Rows swapped in pairs by one turn or mirror: which row each one swaps with:
The rows were stretched afterwards, more along some directions than others.
K_42: [ -7   4  17 -16 -12  -1  -7  -6  12  -6 -11  -7  -4  -6  -1   4   2  13
 -17 -15 -16]
K_682: [  8  20  15 -22 -11   4  -9  -8  -4 -18 -32  -1  11  -6  -5  12  -2  -2
  -5  -4 -34]
K_628: [ -8 -12  11 -11  16   3  11 -14  -2  -4  -7   9 -10 -30 -15 -12   5   6
  -6   4  -9]
K_159: [ -1   7  11  -4  -5  -2 -12 -22 -12 -36 -17   0 -11  -4   6  17  -2   0
  -3   0 -17]
K_558: [ -7  22 -16 -42  20  15  10 -22   9  24  -4   6  31   3 -17 -11  13 -14
   7 -19  -4]
K_224: [  1  19 -10 -38  23  15  26 -20  -2  12 -23  22  13 -20 -28 -17  21  -6
  11  -2  -4]
K_62: [  9  24  -9 -38  16   9  -4 -18  11  12 -26 -13   7   3   6   2  11  -2
  -4 -19 -25]
K_449: [ -8  26  15 -37  -3  16 -11 -16   7  -4 -15  19  20  -2 -14  -2 -12 -12
   4   0 -24]
K_374: [ -5  37   2 -29  -1  10  -7 -28  -8 -17 -36   8  25 -10  -3   8 -23 -10
   3   6 -27]
K_46: [  0  21   0 -24  14  11   2 -35  -5  -9 -38   6  22 -20  -4  -6  -7 -26
  14   4 -19]
K_738: [  1  17   1 -46   6  17  -4 -20  14  14 -22  14  32 -11 -23  -6   8 -14
  -1 -10 -24]
K_341: [  2  19  -9 -52  27  21   2 -32   7 -26 -24   4  12 -23 -19   9  -8   1
   3 -24 -25]
K_472: [ -1  14 -10 -38  29   3  10 -19  -2 -13 -17  -1   1 -32  -2 -14   5   0
   9   0   7]
K_78: [ -8  18   7 -20   0   3  -4 -25 -18 -23 -34  10  21  -9  -8   1 -12 -10
  19  -5 -25]
K_18: [  6  11  21 -33   4  16   6  -9   4   1 -27  13  10 -40 -20  -6  -7  -2
  -1  -1 -32]
K_947: [ -1  17  -6 -50  33  11  28 -25  11  -2 -18  25   3 -16  -8  -6  11 -17
  15  -6  -6]
K_909: [ -6  17   3 -39   3  16   9 -18   0  -8 -15  15  21 -21 -18  -3  -8 -12
  13 -20 -16]
K_939: [ -6  25   9 -52   6  21  -4 -34   6 -14 -28   7  25 -15 -11  -2  -6 -18
   9  -3 -23]
K_544: [  7  11 -10 -30  22   2  22 -19  -1  15 -10  10   6 -11 -12  -1  16 -16
   6   6 -13]
K_298: [ -1  29   4 -44  25  24  -5 -23   5 -23 -10  11  17 -23 -15   9 -17  -6
  23 -10 -22]
K_54: [ -6  20  -6 -43  28   3  24 -26  -7   4 -26  35  20 -27 -17  -9   8 -17
  11  -1   0]
K_920: [  1  19   0 -31  -6   3  -3  -6   4  -5 -13 -16  13 -17   8  -6  -7   4
   2   7 -17]
K_588: [ -1  27  15 -34  -8  11  -3 -24   4  -4 -32  12  39 -12  -5  -5  -9 -32
  14   3 -25]
K_188: [  6  28  16 -16 -15  13  -5  -8  -2  -5 -25   3  12   4 -11  14 -24  -5
   5   3 -30]
K_719: [  2  -7   2 -24   5   8  16 -15   3   9 -15  -2 -10 -24  -9 -15  19  -5
  -1   5  -6]
K_475: [-11   2  16 -37  14  19   0 -11   9   0  -4   9  13 -29 -28 -16  -6   5
  -2  -9  -9]
K_393: [  0  29   3 -35  10  17  -3 -28  -9 -32 -25  17  20 -13  -7  -3  -5 -16
  29   8 -16]
K_221: [ -5   5   3 -20  12   0  25 -26 -12  -9 -19  31  -4 -20 -16  -3   1  -9
   6  18 -11]
K_370: [  9  37   4 -46  17  17  -7 -26   2 -10 -25  12  29 -11  -2  13 -13 -13
   8 -15 -43]
K_74: [ -3  11   1 -48  25  22   5 -27  11  24  -3   8  19 -16 -17  -6  -3  -9
   7 -24 -23]
K_707: [ -5  29 -12 -56  31  13  10 -26   7 -18  -5  22  11 -24  -3  10  -4  -1
   3 -21 -14]
K_953: [-12  26   8 -32   6  20  -2 -28   1 -22 -24  14  22 -11 -11  -1 -25  -3
  12 -13 -19]
K_859: [ -6   8   0 -27  22  10   6 -11   0   8   5  -1 -10 -19  -9 -11   2  14
  -5  -7  -2]
K_238: [ -1  10  -4 -28  17   9  15  -6   5   9 -19  -3   0 -17 -11  -3  14   8
   1 -19 -17]
K_555: [ -9  22 -11 -35  30  12   7 -19  -4   2  -9  14  17 -29 -13   2 -12  -6
  20  -4 -15]
K_914: [ -2   2   8 -17  -3   7  11   0  11  13 -22   3   5 -14 -15 -13  28   4
  -3  -8   0]
K_274: [ -9  12  -2 -19  12  19   6 -17  -9  -1 -11  22  16 -18 -22   9 -11 -12
  14   1 -15]
K_259: [ -6  21   6 -39  22  14  -8 -29  -1   2  -7   3  24   2  -3   1  -2 -22
  12   4 -28]
K_154: [  2  38  13 -39   1  16   0 -29  -3 -34 -27  19  18 -18  -5   9 -17 -11
  15  -8 -28]
K_145: [  2  16   7 -39  -2  15 -20 -21  10  -5  -9 -18  15 -16  -5   6 -13   1
  -2 -25 -30]
K_701: [ -9  24  -4 -38   1  12   0 -31  -1 -20 -33  15  22  -9 -10   8 -17 -14
   4   2 -23]
K_943: [  2  19  12 -32   3  22  23  -9   6   5 -30  28  23 -15 -29  -4   8  -9
   9   4  -8]
K_720: [  2  34   9 -29  10  15  17  -8   9  -9 -31  27  21   2 -21   0   1  -9
  11  -9 -28]
K_873: [ -5  21  -8 -33   9  -2   5 -18   9  -1 -17   3   5  -5  -3   3  -5 -17
   9 -17 -23]
K_837: [  5  20   0 -44   5   8  11 -16  13 -22 -38   2   3 -29  -5  -6   3   6
  -6 -31 -13]
K_710: [-13  17   1 -50   3  19  -9 -28  15 -11 -17   3  30   4 -14   4  -4 -17
   4 -24 -31]
K_543: [ -5  19  14 -31   1   0 -15 -16   9 -11 -13  -5  12  -2   6  -2 -15  -4
  -2 -16 -16]
K_380: [-12  13  11 -16   7   5  17 -23 -13  -5 -18  25   5 -19 -14  -9  -7  -5
   6   8 -12]
K_810: [-13  12  -5 -44  25  11  -8 -29  -5   0  -9  -4  20 -33  -6  -8  -9   0
   0 -11  -7]
K_282: [  2  18   6 -32  -4  15  15  -7  17  26 -21  11  19  -4  -6  -9  13 -10
  -4 -20 -19]
K_612: [ -7   8  18 -29  -8  -1  -7 -13  14   6 -28   4  19  -4 -19   9  -4 -10
 -16 -22 -42]
K_763: [  7  20   8  -6   8   3   8 -15 -16   1 -29   9   4 -16  -2  -3  -5  -5
   8  27 -15]
K_358: [  3  15  17 -12   9  14  10 -18   6 -11 -28  13  -2  -5 -16  -1  -3  -5
  -2  -2 -26]
K_589: [  0  26  11 -24 -11  16  14  -5  -2  11 -42  24  28 -15 -21  -6  11  -9
   3   0 -23]
K_68: [ -8   3   6 -34   2   9   9  -9   7  25  -4  18  14 -25 -12 -10  16  -6
 -11  -1 -10]
K_292: [-11  12   3 -46  15  12  16 -13   9 -11  -5  11  19 -27 -19  -6 -12  13
   3 -19 -16]
K_478: [ -6  20   2 -33  23  10   6  -7   1  22 -11  18  26 -16 -19 -10 -11 -10
  12  -3 -16]
K_124: [ -1  19  -9 -33  20  11   1 -24   6 -22 -18  -5   2 -24   2   6 -16   0
   1  -6 -11]

K_154 swaps with K_589
K_358 swaps with K_46
K_292 swaps with K_920
K_188 swaps with K_78
K_628 swaps with K_124
K_763 swaps with K_953
K_558 swaps with K_259

